In the data rows, 128 means zero.
Some points, one per row:
[143 143 143 180 139 165 161 161 180 157 176 143 139 135 157 176 150 146
 172 157 169 176 150 165]
[157 165 172 150 146 180 161 169 143 135 157 169 150 150 165 161 150 183
 154 154 143 135 157 146]
[165 169 161 157 154 132 154 157 157 143 146 169 157 157 172 146 146 180
 143 139 150 139 169 143]
[169 154 157 169 161 165 150 143 150 161 135 143 150 143 132 165 143 169
 157 169 143 143 172 169]
[157 154 161 146 154 161 180 154 165 154 146 161 161 150 146 143 154 161
 176 150 169 150 143 150]
[169 157 157 161 143 176 157 154 172 165 150 146 143 154 161 157 154 139
 154 143 161 172 154 161]
[169 150 135 146 165 132 143 161 157 161 157 169 154 161 143 146 139 146
 139 139 172 157 161 143]
[172 169 176 146 169 172 154 146 154 150 176 161 169 169 161 165 176 157
 150 146 150 143 176 169]
[172 169 172 157 161 165 150 146 172 161 135 165 183 161 143 146 157 157
 161 146 150 157 135 169]
[157 165 154 157 146 169 172 150 172 161 161 154 169 150 157 169 157 154
 157 146 176 169 143 172]
[157 176 161 146 187 146 169 139 135 135 161 183 183 176 135 135 169 154
 146 139 150 150 154 180]
[172 176 154 154 169 180 157 150 154 157 150 154 161 154 150 161 146 154
 150 146 143 150 172 154]
[169 154 165 150 161 157 161 150 165 146 143 161 165 172 161 161 139 165
 143 165 146 143 161 176]
[161 176 172 154 187 165 157 132 143 150 150 172 183 165 139 139 165 176
 154 146 161 157 132 187]
[165 161 172 146 165 143 150 143 154 161 143 169 165 154 128 146 146 154
 132 161 143 150 139 154]
[161 172 180 146 165 150 157 146 150 154 150 165 169 135 154 146 150 176
 146 161 154 157 150 157]
[172 161 165 146 180 157 154 146 143 132 161 180 176 180 143 143 161 157
 150 146 154 154 161 187]
[176 176 161 150 165 150 157 143 146 157 139 154 165 161 128 161 146 143
 146 146 157 154 172 154]
[157 146 161 154 146 172 154 143 161 161 146 146 150 139 154 165 157 176
 157 172 154 161 169 169]
[169 165 165 169 172 183 161 154 139 146 169 172 165 146 165 139 150 165
 157 157 157 143 183 161]
[132 139 128 180 150 176 172 180 180 183 180 143 132 132 154 169 187 143
 176 180 180 183 143 176]
[169 176 165 154 150 183 169 157 161 143 135 165 176 187 143 150 169 183
 150 157 165 139 161 154]
[172 165 165 150 165 150 143 161 143 146 157 165 161 165 143 161 150 150
 132 180 157 146 157 150]
[157 169 154 157 165 169 146 176 157 150 172 169 146 146 157 161 161 176
 154 157 132 150 176 150]
[180 165 172 154 154 172 154 128 143 135 161 180 157 139 128 143 150 157
 154 143 157 146 157 154]
[143 135 146 161 139 161 165 157 176 161 165 146 161 143 157 157 169 139
 154 150 154 154 165 146]
[150 154 157 165 135 161 150 169 180 157 165 146 161 143 143 176 157 150
 157 143 169 154 169 150]
[150 157 169 150 169 139 157 154 146 165 146 146 161 139 154 169 169 154
 146 161 154 146 161 172]
[172 157 157 157 161 143 150 139 157 150 157 172 161 154 132 161 157 165
 157 139 150 143 157 161]
[165 157 146 161 169 143 128 139 150 154 146 161 157 180 165 157 146 165
 146 169 143 143 183 132]
[169 165 176 143 139 169 128 180 132 150 154 150 132 176 183 135 146 161
 150 157 139 146 150 139]
[157 172 165 150 187 154 165 135 150 157 150 165 157 161 139 146 161 169
 146 154 150 150 169 169]
[161 169 161 157 180 154 165 143 146 157 157 176 176 157 150 135 143 161
 157 132 161 154 161 150]
[157 165 154 146 146 139 146 154 139 146 150 165 150 180 165 172 139 161
 157 172 146 157 154 143]
[135 146 135 180 143 165 157 187 180 157 165 139 146 157 157 165 157 135
 169 169 161 165 161 161]
[165 157 161 161 176 154 180 146 143 157 157 146 172 161 165 165 157 150
 154 169 146 150 154 165]
[169 161 146 154 154 176 143 165 154 154 154 172 161 172 157 150 139 165
 157 146 143 154 146 150]
[176 169 172 154 150 169 150 157 169 143 157 157 172 154 183 169 150 135
 146 139 176 157 176 169]
[157 150 143 169 135 169 172 169 180 154 172 146 143 143 165 176 161 150
 165 172 172 180 169 169]
[172 183 183 150 172 132 154 132 150 143 143 165 169 161 165 146 157 176
 146 146 172 157 157 143]
[161 161 169 154 172 154 139 139 161 139 157 169 172 172 146 143 150 180
 135 143 157 150 161 169]
[157 150 169 143 161 154 165 146 161 154 139 150 150 165 143 157 143 172
 139 135 154 154 165 161]
[139 146 139 180 139 176 161 176 183 180 172 143 143 146 165 161 180 143
 172 169 169 176 161 161]
[146 139 132 161 146 165 161 154 183 183 169 154 165 143 165 165 172 143
 165 165 176 187 139 169]
[154 135 132 161 146 154 157 172 187 161 161 139 139 135 150 176 154 135
 161 150 161 154 161 143]
[139 143 172 172 165 165 183 150 150 169 161 154 157 143 172 180 172 154
 176 176 183 176 146 176]
[161 161 161 146 157 165 183 154 161 157 150 165 169 176 161 150 157 165
 150 154 154 150 165 139]
[169 157 154 150 161 150 169 161 157 154 135 161 154 172 154 150 165 139
 135 146 169 146 161 161]
[157 169 154 161 169 146 157 135 157 176 135 154 146 146 146 143 154 180
 146 143 150 165 146 176]
[132 132 143 169 146 176 169 183 183 176 172 143 146 154 154 180 176 132
 176 169 176 180 154 172]
[161 176 172 139 165 132 154 146 143 143 146 161 169 143 176 135 161 180
 139 154 157 146 157 154]
[165 157 154 146 169 172 157 154 176 146 176 157 143 154 154 157 165 146
 161 154 150 165 176 150]
[157 169 146 139 139 154 161 165 146 150 135 169 150 172 172 135 146 154
 154 154 150 154 150 154]
[161 154 157 146 169 143 176 135 150 157 169 176 150 183 165 143 154 157
 157 161 161 154 143 169]
[139 161 157 157 169 172 169 154 169 146 150 146 161 143 146 161 161 146
 161 157 165 161 161 165]
[139 143 135 169 143 165 161 150 176 157 165 150 154 139 154 165 169 146
 161 161 172 176 169 161]
40 more points follow, each with its number after it:
[176 169 157 161 132 154 161 161 139 150 154 154 143 157 165 150 157 165
 150 161 135 139 150 135] 0
[157 157 146 169 154 157 180 157 169 161 169 161 161 132 157 150 150 165
 150 165 150 161 169 154] 1
[157 154 169 157 161 154 146 161 165 154 143 157 172 157 165 161 150 150
 146 143 172 143 165 139] 2
[150 172 165 146 150 150 161 135 143 161 169 165 176 172 157 154 169 176
 143 150 154 146 172 165] 3
[176 161 154 135 154 146 135 180 154 150 172 161 150 187 172 169 143 154
 165 161 154 150 146 132] 4
[157 139 161 172 169 154 165 146 154 165 169 135 172 161 157 169 183 150
 169 161 161 180 154 161] 5
[180 180 165 157 172 180 143 143 150 143 165 157 150 183 150 169 150 154
 143 169 161 157 139 143] 6
[157 169 172 150 183 157 176 157 154 143 150 169 161 176 161 143 154 180
 139 150 157 165 169 172] 7
[143 154 157 150 154 139 135 157 180 143 150 161 180 135 169 165 139 143
 161 146 165 165 165 172] 8
[169 146 143 169 161 165 154 139 143 146 143 180 172 169 146 180 143 132
 143 143 150 157 150 154] 9
[161 176 176 154 143 154 157 146 157 154 169 180 165 146 128 139 165 165
 157 157 157 161 161 161] 10
[161 172 169 172 132 157 161 183 146 150 169 161 132 146 157 150 146 157
 150 161 135 143 154 135] 11
[157 161 172 157 161 143 187 157 154 157 150 157 165 154 135 165 154 150
 150 161 161 143 169 154] 12
[128 132 135 176 143 187 176 172 165 187 187 135 150 135 187 161 187 128
 176 187 187 183 139 187] 13
[143 128 139 176 157 139 180 183 161 183 187 132 135 154 169 176 183 139
 183 180 169 180 139 172] 14
[157 165 157 161 154 143 176 146 157 146 139 165 169 157 157 172 157 146
 157 157 146 146 161 146] 15
[139 150 139 169 150 157 169 165 172 165 157 146 139 154 180 180 180 143
 180 187 176 183 154 172] 16
[172 172 165 161 165 150 154 135 157 146 139 157 169 157 143 143 139 176
 143 154 150 143 176 161] 17
[169 169 169 161 146 146 157 176 135 146 157 150 139 183 180 165 139 154
 154 143 143 154 146 135] 18
[154 165 169 154 157 157 150 154 146 139 157 169 169 172 165 157 139 161
 143 146 143 150 146 150] 19
[165 169 176 143 165 146 150 154 176 154 135 154 176 172 143 143 157 154
 165 139 146 143 183 150] 20
[143 135 146 161 169 139 180 161 157 183 180 139 139 154 180 176 176 150
 172 176 180 183 135 176] 21
[157 176 157 146 157 146 169 157 143 143 176 165 161 172 161 169 146 169
 150 150 161 143 161 150] 22
[161 172 172 157 150 146 169 135 165 146 161 150 139 157 139 172 154 146
 154 139 161 161 150 143] 23
[139 139 135 180 154 169 161 172 172 172 165 135 157 150 176 150 176 139
 154 169 169 176 143 165] 24
[169 157 180 154 169 180 143 146 154 146 143 169 165 172 146 132 150 169
 157 139 161 146 128 157] 25
[169 165 154 154 143 135 143 169 139 165 161 154 146 154 176 172 146 165
 146 169 150 157 146 135] 26
[180 154 157 161 150 150 154 139 143 150 143 172 165 169 135 143 169 161
 135 157 157 165 150 154] 27
[139 150 150 169 143 172 139 150 169 157 157 161 143 139 150 154 150 161
 150 139 172 150 132 143] 28
[161 161 165 161 172 146 150 146 146 146 139 169 176 146 176 169 176 172
 146 150 150 150 180 154] 29
[154 176 146 154 169 139 154 150 183 150 146 157 157 157 132 165 150 161
 157 150 143 150 172 157] 30
[139 139 146 172 150 161 150 169 172 165 150 143 150 154 169 165 180 146
 157 169 161 169 157 157] 31
[165 169 176 157 157 154 146 157 143 146 154 150 143 176 150 132 154 135
 150 169 165 165 143 165] 32
[157 150 165 146 176 143 150 161 143 169 165 157 169 161 161 169 161 143
 154 157 172 165 150 176] 33
[180 165 172 172 172 165 176 150 165 146 146 150 154 172 154 157 143 165
 165 139 154 143 172 139] 34
[172 157 169 157 169 150 157 157 139 150 169 165 165 176 157 154 172 161
 157 157 150 146 165 150] 35
[172 143 169 150 154 172 128 154 150 135 157 176 165 161 146 157 172 165
 146 150 146 150 180 143] 36
[161 157 139 176 150 165 169 169 176 176 165 139 139 135 169 172 172 135
 172 150 169 172 150 172] 37
[132 135 128 183 143 183 176 176 183 187 183 135 150 143 165 169 187 132
 172 180 172 183 135 176] 38
[154 146 157 169 150 161 161 165 165 169 176 135 150 143 169 183 180 143
 176 161 176 172 150 169] 39
Which of these numbered points is nearest to each point below by angle, seen from the average point of the first points? Its number follows each.
[146 161 161 169 150 157 169 139 157 169 150 150 161 146 165 165 154 161
 169 176 157 169 157 161] > 16
[154 176 157 150 161 132 139 157 165 154 135 161 165 143 176 157 143 161
 161 161 143 150 169 154] > 8
[150 143 154 165 139 146 157 154 180 176 146 154 150 165 157 161 161 157
 154 157 157 161 146 150] > 31
[161 150 154 154 165 161 165 157 150 139 169 146 172 169 165 146 146 165
 139 139 154 150 154 146] > 19
[139 128 139 187 139 139 183 176 180 187 183 132 132 154 183 183 176 132
 187 187 183 187 132 169] > 14
[154 180 176 139 180 154 161 135 135 146 132 169 180 161 143 146 169 180
 157 165 161 157 157 165] > 7
[139 132 139 172 176 135 165 150 143 183 187 132 143 157 176 183 180 143
 183 180 169 180 135 176] > 21
[132 135 132 187 146 172 180 180 187 172 180 135 139 135 172 176 169 132
 187 187 176 187 139 169] > 38
[169 161 161 132 172 154 157 128 165 161 157 172 161 161 132 157 161 165
 157 143 150 161 165 169] > 30
[165 169 172 146 157 169 146 154 157 157 161 161 165 135 139 139 161 180
 157 146 139 150 176 161] > 10
[157 176 172 161 154 150 150 176 146 139 143 157 135 187 176 161 139 161
 143 135 146 146 150 143] > 18
[161 154 169 143 180 146 154 154 165 157 139 180 143 161 135 154 176 150
 154 143 150 135 165 169] > 20
[172 172 146 176 146 150 150 161 157 139 165 165 146 176 169 143 146 146
 157 150 154 146 154 146] > 18
[132 128 135 183 135 135 180 172 180 187 187 128 128 150 187 187 183 128
 187 187 187 187 139 172] > 14
[139 135 139 176 150 169 154 172 172 180 172 150 157 135 154 165 176 143
 172 169 169 176 165 169] > 38
[139 146 154 172 146 154 157 176 176 176 183 154 146 146 157 180 172 139
 172 165 169 165 146 157] > 39
[157 154 161 169 169 154 180 150 165 150 161 157 150 154 139 169 165 143
 146 154 172 143 172 157] > 12
[169 161 157 176 157 139 165 143 150 150 169 157 165 161 169 157 154 176
 150 146 154 146 161 154] > 22
[157 165 180 143 180 150 139 143 157 146 154 176 157 172 161 139 172 176
 150 154 161 157 161 154] > 7
[150 157 154 154 139 161 139 157 169 157 161 150 150 146 154 146 169 143
 157 165 157 157 169 150] > 31
[157 161 169 150 143 150 146 143 146 157 154 132 157 146 143 165 169 154
 150 139 150 146 176 143] > 23
[139 139 150 176 150 161 165 161 161 169 180 135 154 143 176 165 165 143
 176 169 169 172 150 172] > 13
[161 169 172 143 143 157 150 172 132 157 161 157 135 180 180 150 157 150
 143 161 150 139 169 132] > 18
[169 165 165 150 180 172 169 139 150 150 157 165 172 157 157 146 161 157
 146 135 150 143 139 176] > 25
[161 172 169 150 180 183 150 146 157 139 161 154 169 165 143 139 161 172
 154 146 157 154 187 165] > 7
[172 172 172 146 180 169 157 139 154 150 150 180 180 146 143 132 146 146
 157 146 157 154 154 161] > 25
[176 154 172 169 161 161 143 150 154 165 139 165 154 157 143 150 172 165
 146 154 157 143 176 161] > 36
[176 165 169 146 161 146 165 161 146 143 154 176 161 169 172 161 154 165
 154 154 143 154 180 154] > 35
[169 161 172 150 161 143 157 132 161 146 143 161 169 169 146 154 146 176
 146 143 154 150 165 146] > 17
